(in the rows, 128 means zero)
Each path below is one point turned by a fixed rotation once a step. After each direction that follows a path, write how fast that rotation turns it, in degrees a step (0 if it stays still).
Each turn is a multiple of 5 degrees from 10 to 175, or 0.
Each row of a path follows its step; steps can be skipped.
Rotation 1:
step 0: [134 135 128 127 137 127 125 130 132 138 134 111 133 130 134 128 128 127
 125 124 126 117 134 131 117 125 122 131 128 129]
step 1: [128 138 146 132 125 129 124 122 123 138 121 134 129 125 130 130 129 124
 129 130 133 116 127 128 124 127 131 137 123 124]
step 2: [135 122 132 136 137 121 130 118 132 130 132 135 120 135 111 130 125 128
 122 127 131 125 127 129 131 133 133 133 122 129]
step 3: [136 132 123 129 136 131 124 130 125 134 132 134 124 116 125 125 124 128
 123 130 124 137 138 116 130 140 121 133 131 136]
step 4: [112 127 128 131 131 127 115 127 126 129 125 131 127 120 130 120 130 130
 131 119 136 139 131 124 135 130 138 127 131 128]
step 5: [130 110 122 135 130 125 124 134 134 123 138 124 135 129 136 130 125 123
 135 125 132 132 136 133 130 128 132 129 121 124]
step 6: [129 128 130 119 121 128 127 137 132 120 127 133 131 121 143 126 130 123
 116 130 131 127 126 127 125 136 121 128 119 118]
step 7: [120 137 128 123 135 121 128 122 128 115 129 125 129 131 125 127 129 118
 120 136 130 133 117 136 126 123 132 124 122 124]
step 8: [140 131 119 119 122 129 135 123 118 130 142 125 132 124 122 132 128 120
 134 137 128 130 125 124 128 120 134 128 127 132]
step 9: [128 129 136 118 119 131 135 126 136 132 133 134 130 124 127 121 122 142
 128 128 130 129 119 123 127 129 137 120 136 132]
step 10: [123 118 131 128 135 129 136 124 135 127 120 122 125 124 124 131 118 134
 142 137 123 135 125 135 125 129 126 126 134 128]
Directions:
[126 127 130 127 128 127 130 130 133 129 123 127 127 126 131 129 127 125
 129 128 129 123 131 131 126 128 127 128 121 128]
70
Rotation 2:
step 0: [132 129 132 115 126 134 128 131 124 119 126 125 136 122 125 139 136 119
 123 129 133 132 123 123 138 137 145 130 123 129]
step 1: [132 130 115 124 125 132 132 135 137 129 128 126 125 140 124 119 119 123
 120 119 120 130 119 132 134 136 124 132 139 123]
step 2: [118 120 126 141 125 133 126 133 130 132 135 122 127 118 135 126 125 128
 123 124 141 123 116 126 140 122 129 130 115 127]
step 3: [137 127 129 123 121 116 131 136 135 131 118 137 113 119 119 121 125 124
 131 129 133 132 126 140 126 121 132 122 126 130]
step 4: [123 138 139 126 133 133 125 128 128 115 126 133 120 130 139 127 137 118
 124 117 140 127 126 129 120 137 129 131 123 124]
step 5: [135 125 123 122 129 138 143 125 133 125 128 122 139 117 121 122 134 126
 124 132 129 140 124 136 131 141 127 127 131 130]
step 6: [121 135 116 137 133 128 134 133 123 126 125 116 117 136 136 126 114 128
 131 122 132 128 128 131 139 133 126 119 128 125]
step 7: [128 124 139 141 117 124 130 134 124 138 120 127 135 121 126 127 137 134
 118 124 132 134 126 135 134 124 140 122 123 124]
step 8: [137 129 128 118 131 132 127 124 125 116 118 128 114 137 121 125 130 118
 120 123 128 120 127 133 128 119 136 122 127 135]
step 9: [125 133 134 127 121 139 141 129 134 125 140 133 124 128 130 129 136 135
 113 123 128 122 124 129 128 141 123 135 124 125]
step 10: [126 118 115 134 137 133 133 121 133 125 130 130 123 120 128 121 117 131
 122 137 136 134 132 141 134 126 128 129 135 135]
Directions:
[126 132 130 125 127 125 131 132 127 130 130 129 127 130 133 128 125 129
 127 130 127 127 130 131 127 129 132 131 131 125]
130
[126 128 124 129 128 126 129 129 131 130 130 124 127 123 129 126 125 134
 128 124 130 127 131 125 128 128 130 127 129 131]
90
[125 129 131 132 126 130 124 130 132 127 129 127 125 130 131 128 133 130
 130 125 126 127 129 128 129 131 125 128 130 125]
145
Rotation 3:
step 0: [126 120 118 136 123 130 133 130 124 129 132 137 123 127 125 138 135 122
 129 119 132 132 124 139 134 113 134 124 129 125]
step 1: [129 119 128 136 128 134 126 119 123 141 127 128 123 125 129 121 134 124
 121 129 148 126 132 123 127 120 129 122 125 128]
step 2: [124 127 128 123 127 135 115 129 129 137 126 129 126 134 115 118 128 129
 134 129 129 127 127 136 118 110 130 126 129 130]
step 3: [119 131 112 134 122 139 124 129 126 136 129 127 116 130 134 130 128 127
 130 120 133 137 130 135 123 124 123 137 129 122]
step 4: [123 128 126 131 130 132 128 120 139 144 135 129 129 132 121 131 128 141
 123 120 143 130 130 129 129 129 133 123 124 120]
step 5: [120 119 123 127 116 129 123 124 135 130 130 130 130 133 128 121 129 127
 132 114 124 121 123 125 125 114 140 127 125 124]
step 6: [127 121 127 129 125 124 126 124 128 132 131 123 113 131 129 124 113 121
 125 120 141 140 126 126 129 119 130 134 127 129]
step 7: [126 123 125 131 128 136 129 126 128 129 125 132 122 134 118 125 127 143
 131 126 135 136 120 129 132 121 127 124 109 133]
step 8: [119 126 119 131 118 125 122 124 138 140 119 135 133 130 136 125 127 127
 144 127 132 132 133 125 130 122 126 131 122 132]
step 9: [123 134 132 117 120 128 121 125 123 137 124 135 127 131 128 135 112 131
 124 119 139 135 133 127 125 125 135 128 124 125]
step 10: [125 129 122 125 112 126 129 123 123 139 135 131 119 127 119 129 131 139
 124 124 121 128 123 125 137 122 130 135 118 128]
Directions:
[128 128 127 126 125 126 133 128 129 127 127 128 130 130 128 128 122 130
 132 127 127 131 128 122 129 130 129 129 124 131]
25
[127 127 129 125 133 133 127 124 125 127 130 129 127 125 127 132 126 130
 126 127 132 127 127 122 129 129 126 128 128 128]
130
[129 133 129 130 129 131 128 125 130 129 125 130 128 128 130 127 129 125
 132 128 130 125 127 126 132 129 133 123 129 128]
100
[128 129 132 126 132 124 128 128 133 131 130 127 129 128 123 130 124 127
 129 130 131 131 130 130 130 127 128 127 132 129]
155
Rotation 4:
step 0: [135 125 127 128 120 130 132 141 125 127 125 125 128 127 119 128 116 118
 121 119 136 127 132 120 124 130 135 139 124 132]
step 1: [122 137 123 137 123 121 121 128 127 124 120 138 134 127 127 133 129 128
 131 124 130 145 138 131 134 118 128 132 124 131]
step 2: [127 128 123 135 134 129 133 143 125 125 124 122 131 124 133 119 119 131
 133 129 130 139 122 122 133 136 117 125 134 128]
step 3: [130 131 127 127 125 126 126 129 129 138 143 130 136 128 136 112 140 120
 134 130 134 132 128 124 128 121 128 136 126 126]
step 4: [125 129 126 137 115 120 131 128 127 133 130 127 120 134 122 125 129 134
 135 122 130 129 128 124 116 142 127 136 137 132]
step 5: [132 135 118 131 123 139 128 129 130 134 121 132 122 120 122 127 130 120
 147 127 124 129 128 132 128 127 133 126 117 127]
step 6: [119 117 120 135 127 135 131 136 121 136 125 136 116 129 127 122 130 135
 119 133 133 136 124 130 129 123 131 121 131 130]
step 7: [123 127 129 121 127 135 128 129 122 132 133 132 139 136 124 125 121 121
 134 126 129 133 114 130 131 128 139 132 134 114]
step 8: [134 125 128 129 125 122 125 130 127 126 125 126 123 123 124 126 125 114
 123 134 131 136 132 125 114 124 140 131 142 134]
step 9: [131 127 124 132 129 120 123 119 139 126 120 140 127 133 125 124 119 122
 133 125 134 141 126 134 132 135 126 128 119 128]
step 10: [130 124 124 139 126 128 132 127 124 122 131 121 122 112 126 118 125 126
 132 127 141 129 127 124 141 124 124 122 135 122]
Directions:
[127 130 129 126 131 128 126 126 126 134 132 126 131 130 130 126 126 125
 126 125 128 127 127 126 126 129 130 126 132 131]
85
[130 131 131 126 129 126 129 130 123 128 124 122 126 127 127 127 125 127
 134 130 127 126 127 127 129 127 127 127 129 125]
135
[128 130 124 130 130 132 131 126 126 129 129 128 129 129 132 127 128 128
 124 133 130 127 128 129 129 128 125 130 130 122]
90
[129 130 126 127 126 130 129 132 128 131 128 131 126 131 127 129 129 132
 128 129 126 123 126 132 125 127 134 124 129 126]
45
Rotation 5:
step 0: [133 120 131 117 130 112 126 127 130 132 116 130 127 120 126 122 134 135
 131 131 127 139 131 126 127 124 131 137 135 119]
step 1: [117 127 130 127 130 133 133 118 135 117 144 123 118 130 126 123 126 119
 127 114 126 125 127 128 136 129 133 126 126 132]
step 2: [133 131 125 131 133 139 127 136 122 135 126 128 144 117 133 131 125 122
 128 124 122 131 130 129 113 126 116 127 129 122]
step 3: [131 129 127 131 125 134 126 139 125 130 129 124 117 139 125 117 134 134
 123 140 142 123 124 129 138 132 131 125 125 120]
step 4: [126 134 129 133 129 122 118 119 126 119 124 136 134 129 130 140 117 135
 121 128 126 128 138 120 128 123 132 134 127 141]
step 5: [134 122 133 130 120 116 132 126 136 137 130 121 129 134 130 131 132 126
 145 130 124 130 119 134 124 134 126 117 134 129]
step 6: [124 128 128 110 136 126 140 131 123 124 120 132 124 121 120 121 128 120
 115 126 126 133 124 129 129 123 132 134 126 133]
step 7: [127 129 126 139 126 140 129 122 131 127 143 130 122 120 134 127 138 134
 137 124 121 127 140 130 131 125 121 133 123 124]
step 8: [123 116 120 130 131 132 122 140 126 126 121 124 133 132 129 138 116 125
 123 125 138 121 120 130 123 127 126 125 130 118]
step 9: [133 148 128 129 130 123 117 124 134 135 128 132 131 129 128 116 130 126
 127 140 128 123 128 119 135 134 132 131 130 129]
step 10: [125 122 141 130 119 127 134 126 119 125 126 134 133 138 130 138 132 133
 129 114 131 136 131 127 130 130 134 122 125 138]
Directions:
[129 131 127 129 130 125 129 130 125 123 129 129 126 128 125 130 134 127
 127 127 128 128 133 125 131 131 131 130 129 125]
120
[131 124 129 126 125 128 127 132 124 131 126 127 126 129 129 129 126 129
 131 125 124 126 132 129 126 130 130 126 129 124]
135
Rotation 6:
step 0: [117 133 129 126 135 122 122 127 118 122 119 122 136 126 130 131 127 123
 138 140 130 126 122 119 113 126 141 124 124 124]
step 1: [134 122 136 126 119 133 125 124 126 133 136 132 125 134 132 118 139 135
 120 126 125 118 119 124 120 145 127 140 123 130]
step 2: [121 129 122 133 129 128 124 119 135 128 136 131 125 132 139 130 128 120
 125 116 131 120 138 133 137 108 134 136 124 126]
step 3: [136 130 138 132 127 132 118 148 136 135 117 131 136 123 113 130 128 130
 125 129 130 138 130 130 137 124 132 125 125 128]
step 4: [123 130 120 131 132 126 140 133 138 118 128 122 124 120 126 116 125 126
 130 131 123 130 120 123 120 128 111 131 142 123]
step 5: [130 121 122 124 130 118 128 118 114 127 133 122 124 133 121 131 125 131
 131 133 127 142 128 134 122 126 127 129 114 145]
step 6: [133 124 125 130 130 140 135 124 123 126 131 141 126 135 126 131 130 142
 132 127 140 117 142 129 130 138 129 118 133 121]
step 7: [123 134 133 122 128 124 134 121 124 132 116 124 125 120 131 142 128 122
 117 122 117 120 121 121 141 123 133 121 131 122]
step 8: [123 129 137 124 122 134 115 138 129 126 132 125 134 133 141 127 132 121
 144 125 129 141 120 126 130 138 126 129 132 129]
step 9: [139 128 113 133 125 114 125 125 141 137 131 122 131 119 138 122 127 123
 125 132 129 119 133 134 119 136 130 133 129 133]
step 10: [122 134 139 129 125 128 128 131 122 121 132 141 130 133 121 129 118 125
 118 140 130 129 134 137 117 117 137 134 120 122]
Directions:
[127 130 133 127 132 126 126 130 127 132 128 129 129 125 126 132 127 131
 128 129 128 124 131 129 126 125 125 127 130 125]
100
[130 127 131 130 131 125 126 128 125 128 125 126 131 130 132 128 128 129
 121 130 129 132 126 129 129 127 127 126 124 127]
155
[125 127 127 130 130 122 127 129 127 130 130 128 122 130 129 128 130 129
 128 127 127 129 131 130 124 133 129 132 127 128]
90
[128 129 124 126 127 128 130 128 129 127 128 130 128 131 129 130 126 129
 120 128 124 125 125 130 127 128 125 130 133 128]
135
